In the rows, zero is written as 128.
A state moves one step at a time under one of 6 hidden systems, and each row is a state written as 26 numbers. Each run below is a few steps of one system.
seq 1, C (9 x 26):
[[144 110 106 119 143 155 119 125 165 143 117  90  93 126 100 139 143 118
  190 170 172 152 153 121  50 139]
 [136 153 121 135 147  90 110 129 146 112 149 173 198 142 178 112 105 103
   81 135 114  93 184 122 168 138]
 [132 113 150 140 122 127 137 131 110 126 109 111  80 148  77 109 127 141
  110  71  92 152  32 115 140 136]
 [138 155  94  98 131 155 121 123 170 123 148 101 104  99 122 147 131 115
  162 168 186 153 184 137  64 146]
 [150 110 132 169 153  83 120 141 145  96 131 176 187 138 176 102 112 108
   93 116  93  64 140 135 171 123]
 [130 121 138 117 133 144 118 126  99 167 100  98  88 167  63 111 128 138
  123 106 104 179  59  91 110 153]
 [117 179  90  97 111 135 123 118 194  99 177 129 117  90 143 154 124 120
  133 141 179 143 184 143  99 139]
 [166  76 146 179 162  91 141 142 135  97 100 154 152 146 160  79 119 106
  120 107  94  59 108 137 166 111]
 [135 147 120 101 140 150  93 126  90 185 111  96 110 152  69 129 121 128
  113 143 118 190 103  95  83 170]]
seq 2, D (9 x 26):
[[ 97 147 125 115 123 140 158 128  76 186 143  80 146 131 165 109 117 116
   81 159 164 184 157 143 132  97]
 [ 88 129 139 159  79 161 130 142 113 146 145 156 123  69  78 166 114 172
  115 120 113  92  71 162 157 120]
 [118  68 159 119 142 126 141  99 129 148  87 119 127 166 123 148 150 141
  212 163 142 114 160 102 115  97]
 [101 162 114 106 117 111 154 122  71 154 134 101 166 109 189 126  93 128
   98 149 142 175 155 165 145  97]
 [ 94 112 149 163  82 164 149 152  97 146 126 128  93  92  80 145 139 171
  126  99 114 113  46 152 152 117]
 [113  80 154 121 141 151 136 106 137 161 119 114 131 148 120 152 163 130
  172 182 173 104 192 106 109  92]
 [101 141 110 120 118  90 128 109  79 150 117 133 194 107 176 145  68 140
  104 155 103 153 131 169 149  98]
 [ 91 121 151 142  88 163 168 149  93 156 112 114  74 131  91 126 142 172
  170  90 121 144  60 133 151 133]
 [112 101 157 114 129 161 150 116 130 140 139 106 120 111 144 153 167 123
  136 174 190  92 199 135 122  75]]
seq 3, L:
[[130  51 154 178 153 133 115 137 120 170 111 146 174 159 129 124 156 116
  117 170 117  75 152 103 136  93]
 [ 84 157 119 111 112  91 118  99 108 166 123 148 162 153 110 137  61 160
  124 121  86 175  90 112 159 148]
 [107 167 148  86  87 152 179 116 120  91 137  98  65  86 140 145 138 151
  157  95 170 133 124 164 145 106]
 [161  69 156 167 158 148 140 150  96 141 105 112 146 124 155  98 162  98
  109 158 147  60 156 145 135  89]
 [ 99 120 124 139 121 116  87 129  83 184 116 148 177 153 100 150 108 152
   85 139  66 158  87  99 139 141]
 [ 66 161 147  82  75 132 165  96 149 115 151 123  83 128 119 168 132 174
  163  95 152 160 123 121 151 113]
 [155  99 151 148 153 133 178 127 121 120 115 107 120 106 162  81 111  99
  142 145 176  59 162 173 151  86]
 [145 116 122 149 138 136  90 156  41 168  88 126 175 122 116 133 124 130
   91 146  71 136  93 137 121 142]
 [ 59 143 149  91  78 140 128 115 126 135 155 134 113 153 115 191 180 171
  125 104 119 177 123  84 142 113]]
seq 4, Q (9 x 26):
[[149 146 139 163 132 134 175 168  81 133 106 132 140 118 182  68 111 121
  155 111 131  82 141 172 179 141]
 [149 136 166  89 145 138  85 115  90 126 119 119 112 154  67 140 154 124
   53 110  98 128 100  78 127 144]
 [ 82 107  98 130  99 136 128 122 173 138 164 124 143 108 149 188 158 140
  133 169 160 167 157 130  87  88]
 [121 114 135 176 126 115 164 139 121 142 102 158 146 123 140  89  73 142
  186 123 115  75 110 161 181 136]
 [168 173 151  48 153 126  99  97  85 116 103  98 102 145  90 124 117 114
  102 118 121 148 127 103 115 160]
 [110 117 115 141 102 147 127 158 130 106 162 118 140  92 183 174 197 127
   86 135 143 147 149 145 101  80]
 [103  68 149 193 127 129 148 135 134 181 115 156 142 153  94 101 100 145
  153 137 114  87  93 118 165 117]
 [134 199 123  48 138 122 100  85 126 132 124 125 120 134  87 139  74 130
  153 139 139 150 159 111 117 181]
 [140 124 120 128 110 112 138 148 107  57 125 117 133  79 202 159 168 130
  111 106 114 135 120 172 115  88]]
seq 5, E:
[[ 97 128 137 147 119 154 104 158 111 177 146 172 188 147 146 153 165 136
  122 163 117  94 190  99 151 138]
 [107 126 150  93 132  80 126  65 168 106 139 140 116 164  80 133  79 142
  103  98 112 139  86  89 156 124]
 [140 139  96 133 119 142 167 137 114 129 111  69  88  86 142 107 100 126
  173 137 163 169 106 189  85 121]
 [148 140 141 147 123 161 102 182  96 121 123 174 165 112 155 142 181 128
  132 129 107  57 171 130 149 156]
 [122  94 162 100 154  90 104  81 130 131 126 125 139 186  99 134 130 121
   59 123 106 145 113  68 136 102]
 [ 83 134  90 138 100 132 171 115 158 161 153  97 111  95 128 130  76 140
  152 153 174 188 112 172 106 105]
 [151 149 136 147 118 151 131 172 123 104 107 169 120 112 130 118 146 139
  197 100 114  53 135 143 157 177]
 [170 121 154  78 170 103  89 104  78 108  96 105 140 163 127 129 152 104
   68 133  97 143 134  88 111 124]
 [ 74 109 104 159  95 131 147 129 149 153 179 113 145  92 144 153 118 136
   80 153 154 168 115 158 117  74]]
seq 6, M (9 x 26):
[[179 141 136 121 145 121 127 122  76 107  88  96 104  89  95 100  76 119
  106 113 107 118  68 171 125 141]
 [128  95 110 136 122 167 110 150 153 132 132  99 107 122 121 166 200 128
  158 159 149 159 149 116  52 115]
 [101 145 129 153 118 110 122 147 155 129 166 194 186 159 165 124 132 132
  104 114 102  95 162 104 184 144]
 [153 146 136  99 149  96 139  87 118 118 103  98  95 139  85  87  53 121
  115 103 121 154  72 134 131 143]
 [132 122 111 121 110 167 145 141 142 116 128  92  95  80 141 155 163 130
  182 158 183 133 165 162  73 113]
 [136 113 133 173 136 129 107 182 106 132 127 180 190 151 167 119 172 121
   99 121  84  79 149 109 165 144]
 [125 152 124  90 140  98 107  91 139 131 136 111 109 161  76 120  86 125
   79 107 111 193  79  95 115 146]
 [113 131 110 129 103 139 166 119 184  96 148 120  93  77 135 141 113 137
  188 140 185 114 145 175 109 106]
 [168 102 147 162 160 135 125 171  83 142  91 144 166 160 168  86 157 106
  143 133 104  70 156 122 152 138]]
seq 7, D (9 x 26):
[[171 136  81 148 142 128 102 161  87 128  93 111 165  82 171 126 113 113
  146 163 115 143 141 180  77 141]
 [101 129 149 136  97 148 111 164  98 135 135 151 132 162 131 156 205 154
   96  84  78 150  96  80 148 138]
 [101 115 162 107 136 117 152  70 192 131 166 122 102 151  94 120 102 121
   99 133 184 107 149 100 153  95]
 [162 136  85 152 145 113 122 129 130 130 104 124 151  75 134 107  46 113
  165 166 131 115 128 193 103 143]
 [136 139 129 125 109 152 113 181  70 120  95 131 130 144 156 152 206 148
  164  97  81 154 116 109 116 158]
 [ 95 116 170 104 123 124 143  99 153 117 174 117 108 158 129 139 167 119
   46 113 155 129 141  89 155  78]
 [136 113 109 167 147 109 131 106 165 153 133 135 143  92  84  99  33 114
  115 163 145 104 104 168 123 125]
 [147 155 108 116 119 148 109 164  93 133  86 141 135 132 142 142 149 145
  227 131 103 130 150 128 105 185]
 [117 129 162  85 119 113 144 118 106  79 138 111 121 151 182 153 193 127
   80  94 122 152 139 107 143  85]]
seq 8, L:
[[127 189  93 149 101 146 145 179 143 123 142 145 109 122 139  94 123 133
  169  81 120 151 106 141 140 198]
 [176 157 153  69 156 154  94 118 130  94 131 114 102 122 108 143 164  99
  113 142 160  94 189 106 103 148]
 [143  60 100 173 156  84  98 119 179 110 132 125 160 131 138 130 123 101
   77 149 106 143 100 125  84  88]
 [107 162  92 157 103 143 133 167 164 156 144 153 109 151 107 100 117 142
  180  98 116 167  97 108 130 198]
 [160 185 132  57 144 130 109 101 149  85 134 124 112 110 126 147 127 110
  148 142 167 103 203 126 109 155]
 [176  73 111 166 162  88 110 136 154  75 117 115 145 117 161 112 137  91
   72 129 107 121  97 142  88  92]
 [112 140  96 166 114 162 115 180 149 181 149 139 119 164  98 106 154 131
  141 113 115 176 102  90 112 186]
 [128 177 126  69 128 123 101  88 183 101 155 154 128 116 106 168 108 126
  153 149 157 105 194 108 118 154]
 [183  90 115 147 164  74 136 119 162  57 100 108 123 122 168  96 106  96
  117 114 116 121  97 152 102 105]]
seq 9, M, 9 rows:
[[ 88 176 126  95  75 158 151 124 147 116 141 141  92  92 111 174 126 171
  203 116 156 127 139 147 136 147]
 [168  77 173 145 158 109 146 138  94  88  93 127 139 145 179 105 172 107
  110 106 108  68 132 129 159  88]
 [119 138 104 127 140 141  97 125 110 195 145  92 146 130 100 126 109 110
   53 171 139 190 128 116  91 128]
 [ 85 145 122 135  78 143 126 130 173 115 148 177 110  97  87 182 121 177
  183 113 121 105 107 134 141 150]
 [156  83 172 116 165  90 162 106 119  97  90 114 127 186 171  88 145 109
  146 110 129  99 146 102 157  92]
 [121 169 105 112 127 149 122 131  75 178 147  88 147  88 131 129 101 116
   63 167 156 175 150 164 109 126]
 [114 107 133 164  93 155 103 157 143 117 130 170 114  98  75 176 157 168
  151 108  91  93  72 128 122 145]
 [128  87 161 102 162  87 142  89 161 112 120 123 130 210 152 111 151 108
  134 124 137 133 165  66 138  98]
 [111 182 105 116 116 126 147 118  93 162 147 112 155  77 142 117  55 127
   93 153 154 146 144 188 147 124]]
seq 10, Q (9 x 26):
[[191 137  94 120 161  89 115 126 174  62 101 122 118 127 156 100 108  96
  175 117 121 131 132 135  84 160]
 [158 124 118 154 146 127 146 176 133 112 139 101 110 166 173  63 178  88
   88  88 130 163 117 115 120 139]
 [114 119 129 170 120 159 121 149 204 138 187 148  96 145  75 110 152 116
   79 103 142 118 103  93 131 148]
 [139 118  92 144 142  93 104 107 235  93 139 157 133 129 109 134  91 121
  181 142 130 125 131 119  89 151]
 [169 148  93 138 151  90 151 147 146  88 110 112 120 148 184  64 106  96
  163  97 124 157 125 141 116 159]
 [154 138 139 146 138 154 138 163 141 111 156 107  74 145 118  78 177  98
   61  76 142 132  99 109 129 146]
 [124  90 108 168 138 132  97 132 228 120 174 154 124 139  92 139 154 109
  102 143 141 116 130  91  93 135]
 [129 130  78 162 136  88 130 134 203 119 128 156 151 149 149  97  78 121
  195 128 121 146 125 127 114 166]
 [169 173 122 113 140 114 152 141 140  81 123 106  77 144 141  67 116 105
  133  67 134 147  99 132 130 170]]
seq 11, C:
[[135 157 156  66 117 126 128 127  74  92  89 120 107 162 153 150 178 152
  169  84  97 150 133  99 139 142]
 [131 111 141 122 127 152 137 131 108 113 152  84 112  89 144 147 176 110
   47 142 165 129 138 154 107  67]
 [100  83 120 203 117 145 133 150 137 188 137 156 165  98 103 128  94 144
  133 165 128  88 108 157 143 113]
 [100 152 146  80 117 114 117  97 114 148  96 155 141 176 109 159 110 169
  208 128 101 145 144  82 145 163]
 [123 157 151  69 116 110 164 111 100  76 132  90 105 126 188 138 155 125
  101  93 146 157 146 139 141  90]
 [143  88 126 194 125 173 146 177  93 148 125 107 123  73 134 115 155 120
   94 142 142  92 103 181 117  95]
 [104 111 126 136 124 143  80 118 131 185 116 170 170 134  75 177 113 158
  161 181 104 107 145 100 116 150]
 [ 77 145 149  78 113  82 157  78 139 108 136 135 138 175 161 148 115 153
  145 101 127 167 143  95 168 105]
 [143 140 143 126 117 159 190 160  72 117 116  75  81 100 166  87 150 120
  129  96 163 132 115 177 141 106]]
seq 12, E:
[[123 102 159 127 132 153 136 154 111 131 133 125 137 173 178 133 227 115
  115 126 139 119 184  85 139 104]
 [106 133 127 123 148  94 122  77 180 151 167 148 161 144 102 112  54 111
   76 154 153 118 149 114 155 116]
 [135 129  87 156 112 131 127 138 167 123 119 123  92 104  83 125  93 144
  187 114 115 160  59 148  85 161]
 [154 157 136 103 124 149 134 166  92  96 104 120 123 142 192 131 201 124
  181 113 127 125 185 121 120 149]
 [142 127 143 127 158 105 109 115 135 113 164 140 166 135 138 112 124  91
   10 135 130  96 157 115 154 103]
 [100  83 104 173 121 138 128 122 187 176 146 117 104 130  64 126 106 137
  130 147 141 165  74 118  89 121]
 [119 163 112 103 110 132 143 136 143 116 108 145 122 137 160 142 132 147
  246 122 137 135 174 121 121 170]
 [182 159 139 102 156  93 111 129 105  63 123 135 141 126 167 100 126  95
   59  91 103 100 132 134 150 140]
 [122  84 118 167 132 164 119 150 135 165 155  92 110 117  95 125 164 109
   50 149 148 158  94 124  87 100]]

Which system made each of these runs?
seq 13, 2 rows:
[[164 129 134 113 179  84 144 114 123 121 110 100 134 191 169  56 108  84
  105 113 129 156 141  99 136 134]
 [148 182  98 137 113 162 112 175 127 120 158 118  96  85 100 111 128 116
   71  98 129 149  89 150 109 179]]
 => C
seq 14:
[[184  62 145 163 160 138 118 160 116 106  72 124 114 138 131 109 178 112
  166 122 104  78 105 123 103 128]
 [115 161 105 101 132 124  94 128 132 153 158 122 162 170 156 137 153 110
   80 145 130 193 183  82 105 143]]
 => M
seq 15:
[[114  85 161 115 117 142 128 107 146  91 147 116 106 110 126 181 193 133
   89 134 151 103 138 120 115  58]
 [112  86 114 176 143 111 128 121 133 191 118 146 193 126 132 115  73 122
  141 190 131 109 149 141 132 109]]
 => Q
seq 16:
[[140  92 163 137 150 108 164 124  43 142  82  98 144 148 159  89 115 123
  107 120 107 122 103 148 165  88]
 [ 72 144 137 133  80 175 135 151  57 188 146 114 135 103 111 161 148 162
   85 134 129 160 108 142 145 113]]
 => L
seq 17, 2 rows:
[[125 127 149 145 137 112 177 148 150 112 147 129 113 195 180  60 159 106
  122  73 139 129 141  94 177 126]
 [130 141 117 141 134 130 109 115 182 125 178 129 105 109  61 114  91 104
   35 120 146 127  88 125 118 139]]
 => Q
seq 18, 2 rows:
[[125 176 148  52 135 129 130 101  98 124 141  84  98 155 123 131 146 117
   77 110 147 190 144  93 124 126]
 [104  97 120 181  96 155 139 155 152 114 171 137 134  62 137 154 155 134
   85 142 150  99 116 174 125  79]]
 => Q
seq 19:
[[123  79 143 143 142 130 117 142 167 127 135 155 153 177 157 142 200 111
  144 146 137 100 190  74 118 112]
 [110 174 118 111 131  83 122 104 108 149 143 149 175 144 138 105  50 127
   77 122 104 151 125 130 174 146]]
 => M
seq 20 (2 x 26):
[[148 128 109 157 117 130  82 152 147  82 152 158 137  65 104 162 140 124
   59 117  92  97  84 149 108 135]
 [114  63 152 147 135 138 154 136 136 149 110  98 110 198 141 112 195 126
  163 127 139 155 127  78 111  97]]
 => E
seq 21 (2 x 26):
[[ 68 127 124 128 102 104 176  94 135 159 137 114 114 150 114 116  74 159
  143 110 131 193  74 130 152 107]
 [123 165 140 122  99 172 174 151  95 130 126 116 105  74 143 126 124 140
  184 133 173  89 159 187 152 129]]
 => L
seq 22:
[[111 122 158 115 112 133 124 155  57 134 108 129 150 168 174 152 206 144
  105  99  84 154 129  93 151 114]
 [ 99 128 139 128 114 127 130 104 155 134 184 119 106 112  88 129 111 124
   22 112 147 137  86 125 148  98]]
 => M
seq 23, 2 rows:
[[ 67 158 120 115  86 111 144 124 138 135 162 133 122 158 131 143 134 159
  101  83 108 206  86 102 153 130]
 [139 131 151 128 122 169 183 143 149  95 132 103  56 105 129 105 159 120
  175 107 189  89 149 152 131 118]]
 => C
seq 24 (2 x 26):
[[158 141 107 126 146  84  99 142  73 115  85 146 188 136 175 122 104 127
  133 127  62 145 118 138 130 153]
 [ 94 151 147 124  90 160 142 153  94 132 167 110 100 124 125 136 180 141
   41  85 130 165  93 119 149 112]]
 => E
seq 25:
[[124 142 159  58 133 103 133  72  88 126  77 123 132 149 118 151  94 156
  200 140 121 129 151 115 144 130]
 [140 143 117 126 118 103 133 132  67  98 116 117 152  72 159 133  88 135
   77 115  96 136  85 188 145 104]]
 => E
seq 26 (2 x 26):
[[138 121 150 120 142 107 164 107 163  74 151 129 131 115 179 112 131 100
  103 124 171  71 181 148 162  84]
 [161 113 104 164 159 130 108 145  79 182  93 118 172 111 111  94  77 111
  108 171 104 125 108 156 111 146]]
 => M
seq 27:
[[133  73 139 158 135 106 154 104  97 129  93 108 138  90 116 118  69 135
  114 146 117 107  70 183 135  73]
 [102 144  93 131 106 153 112 163 103 182 111 129 156 138 143 155 148 152
  197 155 113 185 145 117  92 164]]
 => C
seq 28, 2 rows:
[[111 165 118 139  96 117 147 166  72 128 111 149 162 134 187 121 126 153
  154  88  83 151 111 144 170 152]
 [122 166 181  74 115 168 145 120  87 125 150 104  84 129 111 131 169 127
   69 100 163 114 152 107 162 121]]
 => L
seq 29, 2 rows:
[[147 130 143  99 114 131 137 124 141  41 141 105  75  90 139 156 180 125
   99  91 136 127 108 146 108 100]
 [152  60 114 194 166 121 112 145 166 153 139 125 150 151 121  90 137  86
   73 156 129 116 117 111 102 109]]
 => D
seq 30, 2 rows:
[[113 112 171 110 123 150 147  95  64 163 112  92 108  93  80 141  95 146
   93 150 151 104  98 158 146  83]
 [ 99  71 155 128 113 160 108 115  99 160 112 125 140 114  93 198 168 158
  138 174 126 106 134 120 108  81]]
 => M
seq 31, 2 rows:
[[125  79 171 102 131  94 113  81 137  82 104 150 123 155 101 173 144 152
  132 109  89 101  95  88 142  94]
 [112 125 116 126 132 110 176 114  84 168 109  75 138 130 168  93  75 125
  136 149 148 187 120 166 129  95]]
 => E
seq 32 (2 x 26):
[[133 154  80 171 111 151  86 181 146 133 164 164 165  72 134 150 140 121
   92 150 120 113 142 158 105 162]
 [143 107 123 143 144  95 111 132 173 102 112 162 123 187 104 106 132 131
  160  83  76 136  82  76 129 169]]
 => M
seq 33, 2 rows:
[[128 160 103  96 113 106 143 117 173  84 115 121  83 140 136 129 116 141
  214  92 131 177 109 121 103 164]
 [165 141 127 147 138 134 167 169 134  85 136 116 115 118 203  78 168  89
  125 102 162  96 168 156 143 123]]
 => M
seq 34 (2 x 26):
[[160 140 112 104 112 141 105 138  99  80  90 109 100  70 120 179 151 148
  169 124 110 141  94 161  73 140]
 [128  89 142 146 140 132 136 155 146 120 137 136 148 186 188 118 215 107
  122 123 130 125 179  83 127 109]]
 => L
seq 35:
[[ 69 119 117 176  99 136 147 137 191 175 165 179 147 146 114 129 111 155
  171 136 137 114 138 111 158 140]
 [159 170 139  71 148 102 126  95 135  92  98 125  91 156 100 106  90 126
  181  95 120 130 116 107 130 180]]
 => E
